The rows below fall into families. The same turns and mirrors carry the whole set onto itself and the rows of a family onto each other. For each named row, which other rows are in its family? Write them in the order they are listed.
These 15 rows form 5 families of 3 rows each.
J280: [2,-46,41,-13,46,-27,-28,22]
J752: [13,-38,7,6,7,-9,74,-36]
J969: [-36,-33,31,-21,40,-18,-8,6]
J574: [41,-31,-22,15,35,-14,64,-39]
J743: [8,-54,42,-26,38,-47,9,17]
J958: [39,20,-17,14,15,6,-40,14]
J984: [66,10,1,34,26,20,-11,24]
J70: [22,-9,-10,-12,38,-8,71,-41]
J422: [26,-9,11,18,18,19,74,-39]
J239: [6,-58,21,20,36,-10,63,-30]
J505: [65,24,25,14,0,12,-15,21]
J760: [-18,-39,44,-15,6,-34,-15,8]
J677: [6,-11,33,-31,51,-24,-26,35]
J365: [54,45,-10,14,17,11,-4,3]
J525: [54,28,-17,15,-12,11,7,-15]

The rest of the family of J525: J239, J677
The rest of the family of J743: J958, J422
The rest of the family of J984: J70, J760
The rest of the family of J752: J280, J365

The rows below fall into families. The same turns and mirrors carry the whole set onto itself and the rows of a family onto each other. For each named row, which other rows are in its family? Write them in the order they are listed.
These 15 rows form 5 families of 3 rows each.
J898: [-3,-53,49,-34,5,-21,76,11,-26,-53]
J785: [-53,-20,43,29,3,-29,25,-59,-59,15]
J509: [-20,-36,16,41,29,39,70,0,-54,-51]
J932: [-25,5,-7,8,-57,-44,38,7,-42,-26]
J549: [-46,-24,-6,54,7,-16,6,6,-36,-40]
J547: [-38,-28,55,22,20,6,65,-62,-70,9]
J831: [-27,-12,28,26,9,-9,42,-100,-57,0]
J749: [-3,-7,19,-9,-30,9,99,11,-62,-34]
J17: [23,34,49,-7,31,15,52,-54,-9,-52]
J371: [-9,-35,13,-19,-17,-69,17,-14,-5,-51]
J852: [-3,-15,-27,52,13,15,33,-60,-33,-64]
J516: [-13,23,72,-7,30,-6,38,14,-14,-29]
J511: [17,14,-24,0,-45,-9,72,-57,-42,-52]
J990: [-4,41,34,4,11,-37,0,-34,3,-39]
J396: [30,-34,10,-26,-4,-22,64,-65,-12,-73]

The rest of the family of J549: J509, J852
The rest of the family of J785: J547, J831
The rest of the family of J371: J898, J396

The rows below fall into families. The same turns and mirrors carry the whole set onto itself and the rows of a family onto each other. For each named row, which other rows are in its family? Write them in the order they are listed.
These 21 rows form 7 families of 3 rows each.
J832: [-19,26,27,34,7,4,-46,-3,-25,-7,-17,-16,-27,5]
J929: [70,5,-2,28,-26,56,51,-69,-58,-33,7,-21,-28,4]
J83: [40,39,36,21,-51,11,32,-59,18,-14,-44,43,23,-59]
J616: [27,20,55,12,-35,-11,37,-71,10,-17,-32,39,31,-48]
J724: [-12,17,8,58,10,-23,-44,-8,-11,-31,-10,-7,-33,-15]
J734: [30,33,66,46,-6,26,21,-74,-9,14,-9,68,34,-28]
J6: [6,18,37,19,-29,-20,4,-60,2,-3,-41,62,21,-57]
J206: [55,30,46,23,-15,-5,17,-62,-1,5,-58,48,45,-41]
J195: [8,14,-2,86,20,18,-27,8,-13,-11,-5,6,-18,13]
J118: [56,16,52,49,-9,1,38,-58,-7,13,-45,55,35,-46]
J693: [92,-13,-11,38,6,23,30,-73,-67,20,7,-28,-19,-20]
J64: [-1,22,-7,57,32,-16,-23,-3,-34,-14,-7,-16,-48,2]
J249: [85,48,-12,27,0,20,52,-53,-44,-36,24,-29,-30,-9]
J912: [-27,13,42,56,-2,20,-31,-11,-34,-7,-12,1,-41,-1]
J864: [88,6,-12,37,-2,18,14,-80,-78,-29,15,-18,-43,-27]
J529: [40,-4,22,31,-40,15,1,-66,7,1,-14,64,43,-55]
J741: [-8,12,6,69,-6,30,-53,-35,-37,-14,-32,5,-52,-10]
J61: [-7,23,-4,51,-5,-8,-35,13,-1,-1,0,-16,-26,-22]
J556: [78,29,6,7,-2,14,72,-90,-61,-27,-5,-13,-21,-12]
J609: [86,23,-4,31,10,2,58,-68,-48,-43,-2,-42,-29,-6]
J481: [91,26,-9,11,4,14,12,-84,-68,-35,6,-26,-25,-12]

The rest of the family of J249: J83, J61
The rest of the family of J832: J206, J481
The rest of the family of J195: J929, J529
The rest of the family of J734: J693, J741

